One vector is turned by the same rotation once a tick. Each row is the vector after some number of ticks, and that number follows the row.
The counts run from 0 to 378.
-21.7, -32.5, 3.2, -8.2, 5.8, 14.8, 5.0, -3.2, -0.5, 6.4, 7.2, -16.2, 21.3, 24.0, -4.8, -24.8, -7.3, 6.7, -14.0, 0.4, 18.8, 14.9, -28.3, 14.0, 10.8, 22.0, 3.3, 9.0, 8.0, -12.5, -2.1, 15.3, -3.6, 43.9, 22.0, -8.0, 2.7  335
-20.9, -27.0, 10.2, 2.5, 0.8, 12.0, 1.0, 5.1, 18.4, 9.4, 24.7, 7.3, 29.3, 4.2, 9.2, -6.5, 6.7, -5.0, -5.9, -27.5, 15.7, 6.4, -28.2, -7.3, 13.1, 31.9, 23.3, 7.4, 28.6, -1.1, 14.4, -18.4, 13.0, -11.8, -1.5, -12.3, -6.4  226
22.7, -16.6, -30.7, -0.7, 17.5, 28.1, -17.8, 28.9, 15.5, 3.6, 16.3, -16.4, 0.2, -1.2, 6.4, -7.5, 4.7, 5.2, 6.8, 0.2, 4.1, 9.7, -10.9, 9.4, 16.7, 4.6, 24.9, 7.8, 19.6, 5.1, -21.5, -23.5, 11.2, 4.5, 34.9, -14.1, 2.0  10
-29.9, -14.8, -16.0, 2.7, -2.3, 12.0, -14.9, 0.2, -4.7, -3.1, -9.4, 6.9, 11.1, 1.6, -3.7, -6.3, -7.2, 10.5, -4.9, -21.2, 10.1, 23.3, -22.2, 27.4, 14.9, 10.6, 27.1, 5.8, 25.1, -29.8, -27.7, -6.3, -19.1, 18.8, 10.6, -18.7, -16.8  309
11.1, -14.2, -15.1, -3.5, 23.2, 10.5, -1.9, 13.8, 17.2, 31.2, 2.6, -8.0, 16.9, 6.8, 0.6, 2.0, -13.6, 4.6, 20.8, -1.3, 6.6, 2.8, -24.0, 5.3, 29.2, 20.1, 16.7, 21.8, 26.8, 1.3, -2.3, -6.3, 0.5, 24.4, 12.7, -2.3, 36.0  144
-23.8, -34.6, -2.3, -11.7, 12.0, 21.3, 1.2, 4.5, -3.8, 10.3, 11.1, -13.1, -4.3, 3.5, 5.8, -27.5, -7.2, 0.4, -8.9, 4.0, 14.8, 22.4, -12.8, 20.8, 6.7, 2.9, 6.4, 20.5, 21.2, -17.6, 10.9, 2.4, -10.2, 44.3, 28.3, 7.8, -4.9  333
1.0, -1.0, -26.8, -13.0, -29.4, 6.7, 6.0, 14.1, 12.2, 11.6, -13.0, 1.6, 8.1, -6.4, 7.8, -29.4, 7.4, 3.3, -8.5, 2.9, 21.0, 1.4, -13.0, 15.6, 43.2, -2.8, 37.4, 19.6, 7.9, -15.1, -10.2, -14.6, 4.4, -3.7, 10.0, -10.4, 10.5  282
22.2, -9.8, -31.5, -3.1, 5.0, 1.8, -5.2, 21.0, 6.1, 9.7, 14.0, -12.9, 1.7, 16.7, 7.7, -11.3, 19.0, 19.1, -8.2, 4.8, 4.7, 8.2, -31.5, 16.1, 15.9, 17.4, 1.0, -18.9, 19.9, 3.2, -27.3, -19.7, -11.9, 20.0, 19.9, -23.9, 12.2  7
-6.4, 3.9, -13.1, 13.4, -16.8, -10.7, 15.0, 19.2, 8.2, 26.8, -7.9, 5.4, 20.8, 17.9, 11.9, -25.0, 15.4, -13.8, -25.1, -3.9, 8.6, -9.4, -17.8, 13.8, 40.3, 12.1, 11.9, 3.0, 3.2, 31.2, -22.3, -13.4, -17.5, -1.5, 3.1, -8.9, -2.1  104
-15.4, 21.3, -10.3, -12.5, -12.6, -9.5, -7.5, 20.3, -2.5, 40.1, -0.9, 6.2, -0.6, -1.2, 17.5, 1.1, 6.8, -3.4, 35.7, -7.4, 9.4, 3.3, -39.0, 13.2, 16.8, 9.0, 25.4, -21.8, 13.1, -8.0, 2.4, -26.2, -29.1, 7.2, 7.4, -6.1, 8.1  272
-2.4, -26.4, 1.1, 9.4, 19.9, 13.3, 1.9, 15.1, 22.0, 20.5, 34.1, -4.1, 13.2, 15.9, 18.3, -14.9, 9.1, -9.4, 6.5, -1.0, 11.1, 0.3, -33.6, -1.4, 16.3, 41.2, -5.6, -4.6, 15.4, 23.4, 9.2, -22.9, 5.2, -7.9, 11.4, 10.7, 3.2  221
-0.5, -17.9, -14.6, 0.4, 28.6, 21.8, -30.2, 19.1, 14.5, 5.6, 24.3, -4.3, 18.9, 1.9, 0.5, 9.9, -8.1, 12.5, 29.3, -15.9, 0.3, 20.1, -15.3, 15.2, 1.0, 11.3, 20.5, 12.8, 32.5, -1.5, -7.2, -23.7, 4.3, 16.4, 31.8, -5.9, 5.7  325
-24.4, -14.0, -19.8, -2.1, -5.6, 13.2, -13.0, 2.6, -3.1, -8.2, -6.4, 8.1, 7.9, -8.7, 3.6, -13.9, -3.1, 6.8, -5.9, -15.4, 12.0, 25.5, -12.5, 31.6, 12.0, 4.0, 29.9, 16.1, 31.4, -29.3, -26.3, -13.7, -13.4, 11.8, 17.6, -15.1, -17.8  308
-17.6, -2.1, -11.4, -9.4, -0.4, -5.6, -3.5, 8.2, 8.7, 32.0, -0.2, 7.8, -7.4, 0.9, 14.6, -4.6, 16.6, -12.8, 18.8, -15.9, 6.5, 11.5, -29.8, 16.9, 19.6, 16.0, 14.5, -9.3, 33.6, -16.3, -14.8, -15.0, -37.4, -6.7, -1.3, -5.2, -9.6  116
-20.0, -21.9, 9.0, -7.0, -4.1, 13.2, 7.0, 9.1, 7.4, 3.5, 23.0, -8.0, 44.9, 13.4, 0.6, -28.6, -3.2, 11.9, -17.9, -8.0, 20.3, 13.7, -2.1, 9.9, 5.4, 2.1, 14.0, 33.7, 8.7, 4.5, 13.3, -20.0, 28.2, 17.3, 26.9, 6.1, -2.8  49
-19.2, 15.4, -21.8, -3.8, -11.6, -5.5, -8.0, 17.4, -8.9, 16.2, -16.5, -0.5, 9.7, 10.2, -6.7, -5.3, 11.4, -1.3, 3.2, -18.9, 1.4, 5.5, -16.6, 23.7, 13.7, -4.4, 28.7, -17.9, 6.6, 1.8, -34.4, -12.9, -30.4, 14.4, 21.2, -24.0, -12.5  290
-20.3, -3.6, -15.1, 11.4, 10.9, 7.9, -4.6, 11.8, 9.8, 34.2, -7.5, 12.4, -12.6, 4.4, 16.0, -4.3, -9.0, -14.9, 29.1, -9.9, 9.4, 5.4, -34.9, 16.6, 33.0, 26.5, 13.1, 0.8, 23.6, -0.3, -7.0, -6.5, -27.9, 1.9, 6.3, 6.3, 4.0  118
-13.9, -13.9, 7.6, -22.4, -18.6, 18.6, 7.2, 20.3, 11.8, 14.8, 19.0, -6.4, 21.0, -7.7, 10.0, -30.5, 18.2, -6.0, -7.8, -4.9, 21.1, 0.4, -7.8, -9.3, 13.8, 3.7, 34.6, 14.2, 13.5, -7.0, 37.2, -19.9, 23.4, 0.2, 13.8, 0.1, 1.3  69
-5.7, 8.7, -18.1, -20.2, -10.3, 12.0, 3.0, 20.3, 8.0, 40.5, -10.1, -3.1, -20.1, -5.3, 15.4, -21.8, 2.6, -20.3, 18.9, 6.5, 10.1, 1.3, -21.5, 7.9, 34.3, -5.1, 27.9, -3.9, 11.7, -10.2, 2.1, -1.2, -26.3, 11.0, 20.9, 7.7, 10.3  275
-13.2, -30.2, 6.0, 2.6, 6.4, 17.1, 7.4, 5.9, -6.4, 8.7, 6.7, -14.2, 25.0, 27.8, -7.8, -16.5, -9.7, 9.8, -19.7, -1.2, 13.1, 10.5, -25.9, 12.5, 17.0, 25.6, 2.0, 8.4, 7.6, 5.8, 1.8, 11.8, 1.2, 48.4, 20.1, -7.9, 9.3  336
-10.2, 1.1, -9.4, -9.4, 16.5, -16.0, -1.5, 10.4, -2.7, 41.9, 2.5, 2.6, 12.0, 12.6, 12.4, 3.8, -0.4, 6.0, 27.7, -5.6, 0.3, 16.5, -23.1, 31.3, 11.7, 5.1, -3.4, 5.0, 19.3, 0.9, -17.2, -21.5, -36.4, 30.5, 11.2, 1.7, 11.6  137
-7.8, 16.8, -6.6, -14.1, -21.2, -5.3, 14.2, 9.0, 14.4, 32.2, -8.6, -6.6, 47.7, 18.3, -4.9, -17.8, 10.1, -6.1, 2.6, -10.2, 8.6, -7.8, 1.1, 7.2, 28.8, -10.1, 27.4, 10.8, -3.8, 3.3, -12.9, -15.9, 10.5, -3.2, 20.8, -7.2, 8.5  263
-31.6, 1.9, -13.3, -7.6, 11.4, -3.1, -6.0, -0.3, 6.7, 16.5, -6.5, 1.2, 30.4, 10.4, -0.2, -1.1, -3.3, 4.3, 24.6, -23.9, 3.9, 18.8, 1.9, 28.7, 13.2, -10.1, 15.5, 22.5, 14.5, -8.0, -32.9, -22.4, -17.8, 8.9, 27.9, 7.2, -8.7  133
-27.9, 1.1, -3.6, -2.4, -18.9, 18.2, -7.7, 27.9, 1.8, 20.8, 0.6, 11.7, -12.9, -15.1, 16.7, -17.9, 7.3, -20.6, 10.9, -18.1, 18.0, 1.6, -14.5, 5.5, 23.2, -0.2, 42.1, 3.0, 12.5, -1.4, 16.5, -26.9, -11.1, -14.5, 16.3, -0.1, -15.0  94
-27.7, 1.5, 12.7, -24.3, 1.0, 12.7, -0.3, 20.3, 13.4, 34.4, 6.0, 1.0, 10.2, -5.8, 8.6, 0.0, 10.4, -23.9, 27.3, -21.5, 12.5, 0.9, -0.5, -2.6, 17.5, -5.6, 36.1, 11.2, 24.7, -3.1, 23.7, -17.8, -5.2, -2.5, 14.6, 11.8, -3.7  249
-39.7, 5.7, 13.9, -6.9, -20.9, 12.8, 0.0, 14.1, -14.8, 8.2, 12.2, -9.6, 33.2, 18.8, -6.6, -17.2, 12.5, -1.3, -3.2, -23.1, 13.4, -1.2, -13.7, -0.3, -5.1, -2.5, 24.6, -23.1, -13.9, 3.0, 3.1, -15.6, 2.2, 13.7, 28.1, -13.9, -26.0  367
-17.9, -6.7, -13.7, -2.8, -1.6, -2.1, 5.7, -1.3, 16.3, 12.5, -10.5, 0.5, 41.6, 10.9, -9.1, -5.7, 2.5, 1.4, -8.0, -22.2, 6.7, 10.4, -3.1, 21.3, 34.8, 3.4, 20.7, 31.0, 21.3, -12.0, -31.4, -7.6, -2.0, 1.9, 5.4, -11.7, 1.9  128
9.1, -8.8, -15.7, 5.8, -15.9, 13.1, 4.0, 25.9, -8.8, 0.8, 9.8, -10.9, 23.0, 11.7, 10.4, -28.4, 2.2, 19.3, -23.3, 11.9, 15.7, 6.4, -12.5, 18.1, 4.0, 4.6, 7.1, 6.3, -8.3, 23.5, 0.6, -28.0, 10.6, 30.1, 32.6, -12.6, 12.5  183
-41.8, 3.2, 13.1, 2.5, -29.8, 10.9, 3.5, 23.6, -7.4, 12.7, 7.4, 10.9, 21.6, 0.3, 12.4, -22.3, -4.1, -8.5, -3.4, -15.0, 22.3, -0.8, -3.2, 4.2, 2.1, -4.5, 32.1, 11.4, -5.4, 8.7, 32.6, -33.7, 0.3, 7.3, 15.5, 3.0, -15.5  74
-27.4, -9.4, 2.5, 10.4, 17.0, 5.2, -1.3, 15.2, 2.7, 17.6, 30.4, 3.7, 8.1, 21.1, 16.4, -18.4, 7.4, -8.4, 13.0, -5.4, 11.7, 10.7, -24.7, 16.4, -5.9, 16.3, -22.4, -17.4, 1.8, 15.7, -3.3, -33.6, -20.5, 6.5, 26.4, 12.1, -17.8  215
-16.0, -14.7, -14.2, -10.6, -16.7, 19.6, 1.8, 3.1, -5.2, 4.5, -1.7, -20.3, 6.4, 12.8, -1.1, -46.1, -2.0, 15.7, -13.3, 11.3, 21.1, 8.5, -20.6, 17.6, 12.1, 4.8, 11.9, -6.0, -11.9, -16.8, -5.3, -0.3, 1.7, 34.1, 33.9, -6.2, -2.0  179
-12.4, -24.0, -11.8, 5.3, 12.5, 37.7, -5.6, 23.9, 0.5, 4.7, 21.3, -10.4, -28.4, 2.1, 17.9, -30.6, 2.0, -14.7, 7.1, 5.1, 10.8, 4.0, -23.4, 5.3, 9.3, 15.3, 9.0, -13.6, 8.0, 7.2, 9.2, -4.1, -4.1, 15.4, 38.7, 6.4, -15.8  197
-22.5, -28.1, -16.0, -1.3, 5.5, 29.6, -16.3, 18.1, -5.9, -7.8, 8.9, 0.1, -9.6, -12.7, 7.0, -17.6, -5.4, 4.5, -4.5, -11.4, 13.3, 25.1, -10.1, 24.6, 0.6, 5.1, 26.7, 11.1, 29.2, -19.1, -4.4, -13.4, -12.7, 19.2, 27.9, -7.2, -18.2  17
